In the rows, 128 means zero.
Each run below is a few steps of one of 8 hidden systems, one row a step.
run 1, k_576:
[[145 111 126 179 160 139 138 145  66 164 168  90  94 125 105 136  94 170
  140  96]
 [ 82  83 111 153 157 173 130 119 107 147 149 111  66  86 134 117 101 138
  116 120]
 [133  90  85 126 193 134  92 108  88 169 142 154 132 101 152 148 122 144
  128 115]
 [ 65 109 128  94 167 141 121 121 100  90 173 158 142  88 150 148 145 147
  113 131]
 [114  98 139 109 146  83  55 110 146 120 127 130 169  91 141 144 148 145
   92 154]
 [141 145 188 124 116  87 129 128 104  92 168 125 182 118 134 143 112 162
   83 122]
 [129 133 175 154  76 110 122 118 169 121 121 105 107 109 141 100  93 116
   56 142]
 [194 148 135 156 112 125 163 111 114 175 119 146 138 148 155 116  69 110
   93 102]
 [ 99 153 107 123 115 187 191 116 133 132 121 176  84 127 164 102 108  80
  112 129]
 [133 118  62 101 159 137 114 105 149 174  84 190 147 140 160 127 159  86
  161 137]
 [ 90 156 105  70 150 132 146 140 108  74 139 175 182 135 129 147 190 128
  172 140]]
run 2, k_351 (11 x 20):
[[109 116 124 134 113 126 173 156 150 140 116 102 109  68 146 152 119  94
  128 129]
 [105 127 139 146 173 109 131 146 142 195 126 159 111 137 125 124 125 154
  117 111]
 [102  86 133 112 120 120 122 139 174 156 130  83 120 103 117 163 147 122
  142 129]
 [139 151 132 144 142  87 109 154 164 160  76 127 118 125 101 136 142 148
  104 128]
 [164 106 151 115 113 111  95  96 159 173 136  86 149 141 117 142 124 144
  104 124]
 [177 171 124 120 101 122 146 117 165 148  89 104 116 105 126 131 121 111
   73 135]
 [175 144 121 103 134 154 136  82 141 197 138 148 120 158 142 135 106 127
   84 110]
 [134 148  96  60 124 181 165 102 162 152 129 116  91 119 133 159 144 101
  107 132]
 [126 155  79  84 165 163 117 112 147 156  98 177  87 173 110 157 153 135
  115 117]
 [138 125  90  46 139 162  91 104 143 112 140 112 118 165  92 177 177 141
  149 136]
 [160 173  91  87 123 132  73 116 136  56  76 139 118 173  81 135 159 142
  110 153]]
run 3, k_159 (11 x 20):
[[133 155 108 151  94 118 125 133 181 187 109 133  89 152 132 107 145  81
  135 154]
 [172 130  95 113 111 158 168 111 120 145  87 111 163 112 123 185 117 135
  105  78]
 [103 178 114 143 105 132 115 147 154 128 109 159  46 146 120 146 126 113
   69 143]
 [134  92 128  62 108 178 154  82 188 155 108  98 130 134 127 155 124 121
  113 106]
 [147 182 115 103 125 148  95 114  98  81 148 123  82 140  98 157 125 171
   51 133]
 [146 121 128  85  96 163 116  74 174 152 164 100  88 167 137  85 131  82
  132 169]
 [204 157  86  95 139 176 126  63  57 105 147 128 159 143 130 135 112 152
  104 108]
 [122 164 112 158  98 162 120 103 112 133 166 184  62 183 161  72 100  73
  115 162]
 [131  79  98  83 142 214 173  60 105 130 119 169 171 149 166 122  98 115
  146  77]
 [ 55 146 142 149 140 163 117 127  75  70 170 215  81 173 136 123  95 162
   74 113]
 [ 42  37 162  71 144 193 144  88 161 112 171 133 122 152 148  81 127 122
  174 134]]
run 4, k_480 (11 x 20):
[[171 155 109 139  90 136 135 114 127 174 162  95 109 148 128 134 133  96
  137 139]
 [134 168  90 113 134 171 149  87 132 140  98 138 120 113 124 108 143 136
   85 126]
 [127 116  94 145  87 168 123  86  99 160 176 125 136 145 142 139 132 111
  135 113]
 [125 138 106  92 180 166 141  96 130 168 146 128  95 127 125  98 144 136
  131 140]
 [107 112 104 135 117 153  75  67  99 120 161 145 158 146 131 111 151 150
  118 132]
 [150 139 135 120 157 126 106 106 116 152 187 111 102 149 132  72 135 122
  153 170]
 [127 146 114 135 133 134  97  79 111  91 110 140 163 114 134  48 146 144
  110 159]
 [143 133 136 179 103 121 137 120  82 126 184 110 145 120 156  68 114  98
  158 153]
 [103 130 129 142 166 144 178 118 122 127 100 122 139  70 144  42 130 132
  141 139]
 [ 71  83 127 188 121 132 137 128  76 121 161 124 178  84 148 105 130 142
  163 110]
 [ 77  89 175 133 199 108 157 159 136 158 157 100 120  87 125  81 131 161
  167 132]]
run 5, k_576, 11 rows:
[[135 124 152  91 132 139 124 118 156 102 112 134 100 152 121 129 106 134
   94 133]
 [171 129 138  98 128 120 124 123 135 140 152 129 117 155 143 142 109 104
  132 140]
 [133 140 144  86 143 156 157 113 149 122 127 131 106 149 121 115 119 133
  110 130]
 [146 118 122 105 137 131 104 119 140 127 132 149 108 167 138 123 117 102
  143 148]
 [135 142 139  79 153 138 154 122 134 134 152 123 134 141 127 119 143 130
  145 136]
 [123 118 140 110 143 124 101 123 145  98 116 140 112 157 117 102 128 130
  136 149]
 [154 131 154 111 145 104 131 136 126 141 161 113 140 142 132 114 131 124
  161 144]
 [122 129 160 121 146 133 144 135 141 105 113 116 107 135 112  84 112 146
  123 136]
 [153 115 141 145 145 104 124 142 123 145 136 127 114 143 140 104 102 105
  156 142]
 [121 127 147 116 168 140 182 136 125 134 122 128 121 110 133  93 112 134
  141 122]
 [120 102 119 137 162 113 115 147 131 118 100 157 111 125 145 108 113 105
  153 144]]
run 6, k_794 (11 x 20):
[[119 122 155 142 134  47 126 189 161 122  78 165 177 127 139 134 146 108
  168 138]
 [142 143 179 135 116  84 204 187 137 148 158 121 153 131 148 123 117  89
  184 132]
 [119 152 145 126 111 120 205 171 173 104  43 158 145 129 131 106 125  95
  148 118]
 [122 154 140 158 107 124 189 192 151 172 119 149  68 172 123 150 107  92
  154 108]
 [ 85 122 122 101 121 191 217 152 168 130  86 109  99 142  96 137 143 128
  170  89]
 [111 121 105 132 112 130 112 170 191 171  77 111  64 172  74 186 151 127
  153 110]
 [136 123 132  81 101 152 163 139 168 155 154  29 107 133  76 178 163 140
  159 114]
 [170 150 117  84  83 115 104 126 204 116  57  71 122 120  85 176 159 125
   86 140]
 [205 194 134  98  74 126 145 121 141 160 170  69  95 128 120 192 118 112
   60 133]
 [163 184 104  55  84 192 169  73 146  86  88 128 123 110 131 172 118 124
   24 109]
 [157 174  71 107 111 173  97  90 112 161 141 184  65 173 137 222 103 125
   34  95]]
run 7, k_953, 11 rows:
[[114 137 125 201 123 145 161 147  64  84 133 120 119 124 121  57 107 130
  175 127]
 [ 83 120 125 214 114 138 148 150  80 170 192  91  86  94 126 113 119 140
  137 117]
 [ 86 108 137 162 182 145 181 170  70 103 137  98 123  81 103 107 120 180
  172  99]
 [ 47 116 165 185 137 108 145 186 128 112 142  89  70  57 112 118 115 157
  102 132]
 [101 115 185 141 174  77 175 188 123 146 148  71 161  58 105 140 140 188
  144 111]
 [107 154 194 160 128  63 179 200 139  69  84 110 138  48 124 117 103 149
   86 131]
 [145 176 174 153 116  64 195 178 136 183 139  94 165  49 140 177 122 144
   70 103]
 [166 183 145 125 148 105 225 178 109 100  49 150 172  66 134 170  94 151
   65  74]
 [127 194 117 120 110 127 179 157 165 166  77 136  89  68 125 228 116 140
    4  86]
 [158 163 107  54 183 134 173 147 161 155  33 135 143 109  82 236 143 192
   68  56]
 [137 171 123  59 110 119 100 142 224  93   6 131  84 130  76 222 140 157
   18 114]]
run 8, k_304 (11 x 20):
[[106 135 131 139 133  91  99 167 122 118 149 125 130 144 103 145 168 143
  165 142]
 [142 110 147  85 120 161 144  88 149 122 129  84 133 120 119 117 118 144
  106 121]
 [136 149 119 159 125  79  85 147 112 106 122 124 128  89 136 119 138 117
  112 167]
 [158 156 169 108 138 130 177 121 120 142 164 125 140 156 134 102 108 136
  125 119]
 [126 112  95 165 137 139 122 120 106 132 101 149 111  85 159 115  98 105
  108 128]
 [107 130 141 136 149 109 152 171 109 148 156 166 138 170 123 153 135 136
  174 107]
 [100  77 104 103 138 188 140  99 142 126 103 117 110 114 125 141 117 136
  121 101]
 [ 93 121 126 134 129  81  75 167 143 113 127 123 134 121 108 164 173 139
  148 150]
 [144 140 165  66 121 150 155 100 158 107 134  80 137 132 105 119 131 150
  101 130]
 [146 153 123 160 113  84  86 129 132 107 104 122 120  75 147 100 124 109
   80 173]
 [174 184 173 126 133 106 183 145 110 142 157 147 143 165 137 107 102 126
  125 122]]
run 9, k_351:
[[117 122 103 174  85 135 106 135 126 126 111 113 102 135 111 152 125 120
  118 119]
 [138 144 125 151 136 131 127 119  96 147 147  99 141 112 104 128 138 175
  110 112]
 [108 127 122 149  89 139 103 107 136 119 135 117 107 114 135 123 125 123
   79 138]
 [139 137 115 140 129 137 145 127 103 143 121 136 145 116 126 159 116 150
   97  93]
 [ 95 129 127 107 129 142 121 100 136 136 158 128 122 102 140 120 145 136
   94 141]
 [111 127 111 125 120 132 131 139 138 126  97 163 131 130 128 170 128 124
  110 107]
 [116 131 127  96 154 129 119 112 125 137 146 125 157 119 120 133 162 158
  129 129]
 [114 132 128 119  99 115 103 130 156  97 102 146 127 139 131 139 138 112
  110 143]
 [162 137 129 117 137 119 129 113 107 128 119 133 180 139 124 134 127 149
  131 112]
 [133 146 134 109 102 131 127 103 139 105 146 125 134 128 147  99 136 102
  111 159]
 [148 133 116 132 122 142 158 127 112 125 104 166 143 154 139 134 105 115
  128 103]]
run 10, k_794, 11 rows:
[[160 120 144 144 102  97 108 129 125 137 134 119 151 123 138 167 103 133
   89 111]
 [144 161 114  85 134 137 151 120 106  97 147 139 140 100 154 140 136 107
  116 149]
 [132 138 138 128 131 124 124 113 134 141 108 182 136 155 142 136 104 140
   76 108]
 [120 123  98 123 120 156 137 125  84 118 169 151 128 140 143 160 125 112
  147 116]
 [101 110 124  93 157 141 104 103 142 124 120 169 143 161 124 120 147 146
  129 129]
 [138  99 120 150 109 115  83 121 105 134 162 120 155 157 124 149 135 131
  164 121]
 [135 128 140  90 134 118 107 105 130  92 150 117 161 128 132  91 153 122
  149 169]
 [177 136 148 161 108  90  98 114 120 132 118 135 162 148 139  92 104 123
  112 138]
 [140 158 136 141 116 135 156 121  85  86 162 133 125 117 157  82 106 103
  126 153]
 [121 128 129 152 154 142 135 112 126 128  89 185 113 142 146  69  93 126
  106 121]
 [ 94 111 109 185 142 150 136 148  74 133 153 145  96 145 126 114 111 136
  164 108]]
run 11, k_337, 11 rows:
[[155 180 148 121 107 147 198 120 136 132 116 164 131 187 136  80 112 103
  134 119]
 [104 119  82 156 103 127  46 102 139 124  83 164 129 143 118 143 153 135
   98 129]
 [144 160 129 150 118 136 165 146 115 182 173 124 114 191 108 118 140 120
  186 115]
 [116 133 128 108 112 154  93  88 144  64  83 135 146 162  90 102 142 166
   92 131]
 [140 130 110 156 132  90  82 143 110 180 183  96 135 142 114 137 171 132
  187 148]
 [160 154 164  99 112 145 170  92 120  83 118 113 186 148 119  71 121 149
  119 122]
 [127 114  83 176 121  93  49 119  93 129 130 112 159  78 132 135 160 135
  128 151]
 [147 145 142 154 126 151 212 125  81 149 160 112 163 132 134  86 110 132
  167  99]
 [ 86 101  94 161 110 160  91 108 101  55  85 125 133  90 114 124 127 154
   98 121]
 [ 95 100 128 168 155 132 161 166  94 173 187  92 103 124 117 121 139 135
  207 119]
 [ 85  98 168  85 119 165 162 118 144  28  98 108 145 118 108 104 116 152
  122 118]]
run 12, k_337 (11 x 20):
[[116 132 110 107 150 154 116  90 141 139 104 139 118 102 126 126 132 159
   64 121]
 [123 144 113 123 115 136 131 133 114 164 191 122 107 132 136 173 142 115
  124 127]
 [134 150 136  95 136 164 139  92 149 118 124 122  92 137 118  91 120 138
   85 142]
 [118 116  99 102 130 127  80 103 133 157 168 133 128 129 138 162 163 116
  129 147]
 [157 164 150 112 108 139 148 102 132 127 160 120 119 152 138  85 119 109
  116 151]
 [134 121  86 118 126 136  76  76 133 139 112 146 153 118 145 116 153 119
  110 149]
 [144 153 118 153  96 135 140 112  97 151 181 138 138 158 148 111 130  99
  147 135]
 [125 130  98 142 109 174 115  76 125 110  93 134 129 141 117  77 131 133
  114 130]
 [101 114  94 156 118 142 101 119  95 145 177 132 135 156 124 133 160 125
  179 128]
 [120 128 150 137  99 159 146 103 128  87 129  98 130 162 103  60 128 139
  149 132]
 [100  94 103 135 137 116  76 117 117 110 132 111 168 116 116 115 178 138
  180 151]]
run 13, k_159:
[[146 116 124 106 131 140 156  97 130 159 147 111 169 112 151 104 136 109
  157 132]
 [132 157 106 160 129 121 111 126  80 100 122 165 144 121 136 125 125 137
  104 128]
 [ 92 114 136 126 117 131 158 135 160 154 135 160 126 136 160 118 131  84
  151 135]
 [107 118 131 121 144 144 151 127 112  95  97 142 165 104 119 143 124 167
  106  95]
 [ 69 131 157 131 113 106 108 157 155 110 156 142  97 144 124 129 143 123
  125 153]
 [132 103 145  89 147 134 149 115 138 122 129  80 169 104 110 116 147 155
  157 124]
 [146 166 127 164 120  87  79 146  92 104 152 124 131 136 108 120 146 146
  124 155]
 [154 122 119 132 121 118 159 128 139 176 136 100 146 122 142  98 144  82
  191 144]
 [157 152  94 173 131 116 131 138  82 128  84 153 168 116 124 142 123 146
  117  95]
 [ 83 128 131 160 101 116 153 169 168 165 116 158  88 134 147 144 123  81
  138 129]
 [108  98 128 101 148 146 163 130 154 127  65 118 155  95 108 162 128 163
  109  81]]
run 14, k_304, 11 rows:
[[110 101 126 121 154 149  93 123 122 123 129 112  98 143  90 157 126 182
  106 104]
 [133 123 129 106 131 108  80 140 154 146 152  89  85 122 106 167 145 136
  103 151]
 [183 160 140  87 159 114  93 105 129 122 132 112 122 135 111 123 130 157
   81 148]
 [164 167 132 133 114 114  97 108 114 132 167 143  98 131 155 125 101 106
   64 159]
 [190 158 110 117 165 119 132 117 109 175 138 178 117 161 161 119 107  99
  129 137]
 [125 116  90 137 137 166 113 101  83 129 149 198 114 173 157 144  98 113
  122 106]
 [106  85  78 101 135 151 103 126 136 161 150 163 112 173 141 171 155  91
  191 127]
 [115  84  97  72 132 160  71  88 130  87 126 132 163 165 111 156 166 142
  160 126]
 [118 114 124  86  76 123  68  98 151  83 170  82 145 125 124 136 181 101
  142 186]
 [199 150 142  86 118  98 105  83 131  92 138  91 197 120 139  68 153 107
  137 184]
 [168 161 145 158  84 117 140  96  69  75 178 131 174 103 182  55 100  86
  111 171]]
run 15, k_953 (11 x 20):
[[134  99  89 129 179 131  69 133 124 161 125 150  54 145 129 154 112 121
  128 137]
 [115  91 155  63 145 154 112 124 130  80 169 107 108 171 102 150 126 152
  154 128]
 [145 101 142 115 152  98  83 133 171 132 112  97  83 126 130  76 124  99
  152 186]
 [164 111 171 129 117  75  82 134  96 111 198 128 175 165 144 134 116 125
  157 145]
 [178 144 142 126 106 141 173 104 115 100 143 114 133 120 170  54  93  70
  141 163]
 [150 117  96 181 139 115 114 129  62 175 174 174 123 124 185 147  91  92
  135 120]
 [ 90 119 117  98 147 209 199 121  79  89 172 147  93 131 146 128 103 124
  146 103]
 [ 62  79 101 147 192 142 118 159 146 176 119 141  31  99 132 126 123 120
  147 135]
 [ 54  82 180  91 173 108 121 184 128  86 178 116 122 148  90 166 153 179
  182 121]
 [106 122 205 127 133  75 148 178 202 111 108  75  95 102 111  53 131 112
  156 186]
 [168 141 192 181 113  10 120 193 107 150 174 123 201 122 144 142 123 122
  155 140]]
run 16, k_480:
[[113  73 127 104 117 123 119 146 135  95 125 105 165 125 123 166 146 119
  185 121]
 [106 149 162 116 172  87 122 180 131 120 147 162  95 133 127 147 121 143
  108 143]
 [141 104 158 108 103 101 115 133 170 102  86 124 170 153 118 139 127 130
  134 123]
 [147 168 126 138 117  92 132 185 114  99 130 127 103 127 121 163 129 108
  131 147]
 [140 141 149 126 102 127 170 137 171 132  70 149 134 143 131 132 100 115
   97 105]
 [137 130  87 129 101 145 155 157 117 120 111 117 122 122 118 192 133 106
  152 105]
 [108 132 132 112 144 153 160 140 149 166 120 159  86 154 123 170 111 138
  101  92]
 [132  98  93  89 129 153  99 113 144 141 108 127 129 165 105 187 148 136
  142 106]
 [147 154 121 103 138 128  83 126 124 137 163 146  75 185 107 165 126 144
  102 136]
 [182 144 117  95 110 137  83  86 160 128  99 138 120 184 115 117 128 117
  104 146]
 [195 184  84 132  97 145 108 104  91 101 135 135 105 160 132 125 120  95
  115 150]]

Name the system that made each run.
run 17, 2 rows:
[[125  87 119 165 154 111  70 128 146 142  75 146  96 128 129 105 101 130
  114 134]
 [194 111 137 139 148 114 107 132  72  97 134  95 141 128 117 128  85 151
  138 117]]
  k_480
run 18:
[[145 135 157 107 144 115 104 127  94 126 202 101 142 163  98 150 139 179
  137 122]
 [146 133 118 164 130 133 114 118 100 125 156  73  99 120 115  50 135 120
  169 168]]
  k_159
run 19 (2 x 20):
[[132 149 153 146 114  86  94 133 147 161 161 143 128 169 126 112 143 126
  128 152]
 [167 126 137 130  98 130 165 125 115 108 122 117 170 155 132 106 117 101
  173 120]]
  k_953
run 20:
[[121 141 152 105 142 141 124 104 132 113 160 100 100 106 125  96 124 150
   90 155]
 [125 111 111  89 139 131 117  98 137 153 158 107 149  91 148 141 155 116
  131 145]]
  k_337
run 21 (2 x 20):
[[ 88  71 137 154  96 139 136 133 135 121 140 111 135 130 133 114 127 106
  180 124]
 [114 128 129 126 203 101 136 160 110 144 122 146 129 102 126 121 137 154
  148 131]]
  k_480
run 22, 2 rows:
[[ 96 141 155 128 111 123 149 113 151 136 145 141 139  99 159 100 126 115
   90 144]
 [101 138  99 134 113 133 143 122 155 159 109 136 130  86 148 127 155 101
  114 138]]
  k_337
run 23, 2 rows:
[[115 141 163  95 139 138 195 132 160 157 115 147 146 121 134 150 115 146
   87  88]
 [115 133  85 133  99 138 143 160 127 129 101 159 119 128 130 210 134 101
  131 101]]
  k_794
run 24:
[[ 88 154 129 154 139 110 139 117 114 156 148 178 173 107 157  98 156 137
  113 130]
 [ 65  96 147 136  88 135 154 132 155 135 139 143 163 130 144 146 140 113
  143 108]]
  k_351
run 25, 2 rows:
[[147 164 108 153 120 114  99 133  93 116 156 115 103 110 126 130 133 124
  107 155]
 [ 98 109 142 144 116 139 142 113 148 177 135 126 138 136 122 131 126 150
  114  95]]
  k_576
run 26, 2 rows:
[[ 85  91 140 156 132 128 133 160 135 148 153 111  97 135 115 139 126 133
  161 116]
 [112  99 126 135 171 127 114 135 119 144 119  98 131 108  98 127 139 176
  144 114]]
  k_159
run 27 (2 x 20):
[[110 127 124 174  81 120 121 129 143 141 123 151 133 153 143 108 127  93
  139 133]
 [146 160 108 136 124 139 169 114 117 151 115 118 161 111 127 101 149 124
  144 121]]
  k_576
run 28:
[[149 100 137 118 156 120 109 113 102 118 140 114 158 116 134 119 114 148
  135 127]
 [129 141 147 127 114 106 131 146 128  93 137 130 114 109 149 124 113 103
  109 155]]
  k_351
run 29:
[[130  92 127 115 140 123 120 124 121  93 103 127 147  78 149 151 102 127
  105 121]
 [135 119 126 146 150 110 155 164 108 142 143 125 100  97 150 146  99 103
  142 127]]
  k_337
run 30 (2 x 20):
[[187 136  79 140  81 152 136 104 105 183 156  71 134 115 125 188 131 114
  125 102]
 [158 154  83 117 180 168 119 101  78  86  82 163 111 142 107 107 109 169
  101 108]]
  k_953
run 31:
[[110 138 126  91  95 145 156 125 174 126 121 154 107 142 150 162 128  83
  107 131]
 [134 146 107 113 133 117 116 130 155 113  60 174 140 152 122 121 148 115
  132 137]]
  k_304
run 32:
[[118 134 119 157 148 114 142 152 114 154 131 112 110  80 127 128 126 137
  122 127]
 [112 130 150 133 159 122 154 144 121 156 134 133 135 121 118 135 122 168
  115  98]]
  k_304
run 33, 2 rows:
[[133 116 165 100 113 124 135 120 158 138 167  94 130 153 127 102 136 111
  160 150]
 [162 126 130 154 139  86 113 145 108 120 121 146 147 141 150  92 116  97
  172 154]]
  k_953
run 34:
[[112 143 127  91 138 147 110 117 121  92 160 142 111 160 116 123 148 138
  130 149]
 [154  92 129 127 125 133  93  93 129 136 118 125 147 158 127 121 110 136
  129 117]]
  k_794
